In the data rows, 128 means zero.
Each row has a hidden score. How much does it go up from the first row of each pair to the second? 10 means little or no change, 20 a big rise and 0 a big fall. The score is a weighted sum of the row's numbers plus the product of two more (or one squared), each taken from its middle value.
[181 179 167 102 102  78 133 247  50 128]
[ 95 120 101  94  84  53 165 105 143 102] ~ 12
[125 148 123 125 114 138  91 122 145 154]
[169 148 182  86 189 146 196 198 144  26] ~ 15
[141  50 162 153 115 123 114  50 215 130]
[105 136  95 122  91  99 131 132 109 150] ~ 8
[ 89 194 119 102 138 151 170 102 131 135]
[122 226 130 147 155 157 143   0 173 114] ~ 12
[108 152  83  86  50 100  72 112 120 113]
[ 87  87 117 150 121  85 151  74 196 103] ~ 16
[120 130 111 193 150 245 134  96 126 208]
[157  81 123  98 165 186 115 101 146 140] ~ 9
[125  91 110 142 147  93 150 119  92 142]
[107 142  82 150 154 149 158 163 106 128] ~ 6
[143 116 166  60 126   0 123 224 105  63]
[105 137 125 109 176  73 193 158 114 129] ~ 8
[120  96 135 188 117 123 151   9 184 148]
[138 204 103 163 102 159  93 136  90 167] ~ 8
[189 104 150 101 160  45 171 181  60  84]
[153 113 138 178 155 142 147 145 142 111] ~ 8
[175 164 132 192 136 166 110 182  43 184]
[135 108 118 192 171 124 199 125 180  84] ~ 13
[114 103 166 108 170  91 174 135 137  95]
[111 128 142  91 117  72 201 103 144  67] ~ 10
[105 108 157  79 143  41 147  60 140  78]
[189 148 105 151 149 140 168 194  86 122] ~ 10
[118 152  91 123 130 105 145 141 150  95]
[142  96 132 212 158 155 152  58 139 197] ~ 11
[139  96 109 116 132 143 116 114 106 112]
[ 93 130  86  76  74 158  82 121 146 130] ~ 4
[127 160 138 132  87 162 111  85 178 159]
[117  42 114  70  89  90  72 113 152  93] ~ 18
[ 74  90  68 193  77 137 107  79 102 212]
[183 122 125 115 172 146 186 204 138  42] ~ 9
[122  95 124 137 149  96 190 119  90 101]
[165 129 115 149 199 122 197 157 131  52] ~ 10
[153 129 135 103 136 115 123 143 124 138]
[120  82 128 109  98 150  84 125  49  92] ~ 7
[127 123 135  65 147  97 194 162 172  49]
[146 124 129 152 159 174 165 146 157  81] ~ 12
[151 117 175  39 105  87  65 156 113  88]
[240 121 155 144 131 121 113 155  64  94] ~ 11
[137 100  63 196 160 187 107  32  89 249]
[ 95 156  94 130 178 167 148 105 149 219] ~ 7
[156 120 141 132 166 143 153 180 113  83]
[154 166 142  85  64  82 110 166  91  99] ~ 6
[105 103 119 128 168 175 135 113 173 102]
[171 172 145 137 117 155  96 149 128 110] ~ 7
[125 144 140  92 157  95 184 168 166  91]
[ 85 152  92 204  84 224  92 101 121 187] ~ 10
[139 117 125 104 108 104  57 147  81 142]
[108 153  93 113 110 147 132  94 141 133] ~ 8
[106  74 131 154 135 157  63  60 132 227]
[185 122 133 161 172 165 118 125 101 194] ~ 7
[ 71 115 187  72 109  60 163 130 199  78]
[160 138  82 138  96 131  87 152  84 199] ~ 8
[153  86 190  88 183 169 220 129 208  63]
[103 170 100 141 117 117 110 151 124 168] ~ 3
[146 189 152 108 134 116 162 181  69 111]
[ 79 213  96 102  72 131 110 138  86 194] ~ 5
[177 152 145 127 176 184 133 180 105 139]
[104 131 138 129 132  82 170 122 137  72] ~ 13
[183 106  77 175 158 172 115 143  20 223]
[141 150 125 116 118  78 191 162 129  59] ~ 10
[143 154 163  99 135 121 104 205  37 133]
[148 122 128 128 143 169 133 113 141 133] ~ 11
[178  98 181  75 133 107 125 156 149  74]
[117 160 103 104 122 163 143 160 116 116] ~ 4
[196 114 120 142 171 141 107 165 100 140]
[122  74 133 181 218 203 202 124 218  99] ~ 15
[ 67  74 135 162 189 103 163 100 142 154]
[144 142 199  79 123 140 129 170 163  82] ~ 6
[142  78 158 147 165 163 138  72 149 143]
[201 186 128 162 137 181 130 183  80 150] ~ 6
[ 97  93 125 144 168 175 136  48 139 162]
[209 126 190  83 137 116 124 210 120  68] ~ 9
[ 80 143 103 105 157 138 223 122 210  78]
[174 246  62 164 195 179 169 192  65 200] ~ 6
[ 95 151 120 160 167 157 220 127 154 109]
[180 101 120 115 143 171  73 156  61 180] ~ 6
[172  84  90 164 147 182  78  95  93  67]
[152 109 137 118 151  72 134 168  91 112] ~ 9
[106 146 162 212 140 170 154 101 217 119]
[ 83 106 138 116 152  52 218 153 119 119] ~ 17
[146 161 114 111  99 152  65 183  69 164]
[141 153 101 174  86 205  81  87  65 207] ~ 13
[204  97 163 160 185 141 117 136 123 163]
[197  87 124 142 175 158 139 178 105  98] ~ 14
[ 65 103 123 183 168 188 156  76 191 144]
[135 103 183 124 122 107 113  63 166  99] ~ 7
[ 94 170 115 124 130 133 121  99 132 168]
[152 131 132 115 106 146  86 139 126 143] ~ 12
[151 113 176 100 136 114 131 146 123  67]
[143 142 137 144 155 187 205 193 152 118] ~ 10
[168 122 162 130 197 165 123 140 163  88]
[173 193 160 125 161 113 223 187 127  94] ~ 10
[100 120  84 197 114 160 106  83 117 180]
[181 149  97 153 158 141 138 182  57 122] ~ 10
[ 95  60  84 125 116 123  12  86 141 142]
[ 48  96 140 108 123  66 122  70 134 151] ~ 12
[129 122 103 154 184 128 164 100 155 134]
[132 115 149  91 121 113 105 184 129  77] ~ 10
[101 154  77 120 115 103 109 137 118 104]
[137 136  91 181  80 184  34 126  70 231] ~ 11
[168  91 103 141  77 175  73 195  69 139]
[202 160 153 113 177 117 191 199  93  82] ~ 12
[100 145 157 124  89 159 106 138 180 140]
[ 92 116  85 196 109 158  96  89 114 178] ~ 12
[107 176  82 116  82  14 148 103 101 155]
[119 203 137 116 176 207 149 141 108 144] ~ 11
[111 117 160 105  64 105  82 139 168 120]
[126 139  75 159  88  93 116 115  82 196] ~ 9
[106 100 104  90 164 102 104  78 157  87]
[155  74 140 119 113 103  40  74 128 145] ~ 13
[175 158 115 127  74  89  76 172  64  87]
[144  75 117 116  94 107 104 161 120  88] ~ 14
[102 104 146  64  93 126 126  88 196  75]
[123 246 130 163  99 141  95 114 130 171] ~ 2
[140 114 146 106 134 132 152 148 180  78]
[106 165 102 160 138 105 178 115 138 128] ~ 9
[161 113 116 163 105 142 106  72 107 158]
[159 161 145 134 141 128 161 170 132 108] ~ 9
[ 98  93 127 158  84  62  93  68 165 131]
[171 105 147 115  93 121  69 201 155 131] ~ 13
[112 135 110  77 102  95 125 128 113  74]
[ 91 102  89 115  79  56  79 133  79 131] ~ 13
[124  97 135 212 160 177 156 134 138 160]
[111 141 162  31  44 108  43 117 149 120] ~ 6
[205 149 151 184 180 131 159 118  97 155]
[106 119 118 110  99 150 149 114 167  72] ~ 13
[162 140 166 158 146 144 105  47 162 140]
[ 70 140  90  83  48  75  61  80  38 164] ~ 11
[ 87 200 193 123 135  49 178 141 147  76]
[ 99  92 145  68  64  18 125  86 153  80] ~ 18
[167 137 104 122 122  92 109 150  99 164]
[167 153 146 137 100 178 145 176  83 125] ~ 11
[118  98 165  98  98 136 123 167 192  45]
[222 123 150 133 169 139 111 142  37 170] ~ 9
[ 82 147 112 125 115 153  75 132 155 150]
[110 143 112 152 123 144 146 140 136 139] ~ 13
[127 110 162 205 113 153 120  66 157 161]
[ 84 116 133 143 106 198 103  77 136 139] ~ 12
[160 127 135 145 173 158 143 130 117 139]
[111 153 142  89 101  81 111 159 107 133] ~ 8
[ 59 129 108 122 149 146 179  86 127 158]
[167 162 175 162 183 147 220 173  75 111] ~ 15
[133 174  89 144 120 122 131 115  90 169]
[184 169 155 111 106 162 106 149 139 127] ~ 9
[180 163 161 121 187 125 162 168 141  89]
[124 170  82 146 142 134 156 144 108 196] ~ 10
[154 168 171 134 216 135 200 222 116 109]
[120 136 158 124  52 145  93 121  71 155] ~ 10
[156 150 178  97 131 122 132 175 148  51]
[147 191 152 133 123 174  92 134 121 147] ~ 7
[ 81  89  86 191 169 171 134  99 164 136]
[108 117 127 147 126  98 165  79 129 122] ~ 10
[193 136 108 140 161 120 113 144  96  99]
[152 122 117 154 187 179 164 129 151 131] ~ 11
[151 177 136 102  85  41 154 140 103 119]
[172  90 141 146  86   0  91 114  87 167] ~ 13
[140  87 109 135 116 126 123 125  92 102]
[129 149  58 241 194 248 135 118  77 240] ~ 10
[160  84  99 144 173 139 153 105 133  66]
[151  80 153 111 169 109 150 130 108  75] ~ 10
[165 163 131 149 176 125 143 148 130 118]
[107 128 128 119 173 166 112 161 229 101] ~ 10
[155 108 174  88 135 112 145 151 173  75]
[118 137  95 172 130 153 199 110 133 144] ~ 11
[ 86 132 123 109 146 162 169 133 184 125]
[198 103 110  99  62 116  78 166  68 172] ~ 15
[159 104 147 138 157 173 120 110 134 139]
[193 142 178  22 137 133  99 242 109  76] ~ 7
[120 121 183  84 130 113 179 112 202  52]
[151 145 122 178 154 185 161 174 159 112] ~ 10
[111 100 168 136 105 116 119 153 163 135]
[148 139 158 150 166  42 167 226  74 131] ~ 7
[ 60  94 100 147 149 120 175 131 126 139]
[139 157  36 193  87 131  27  44  32 224] ~ 4
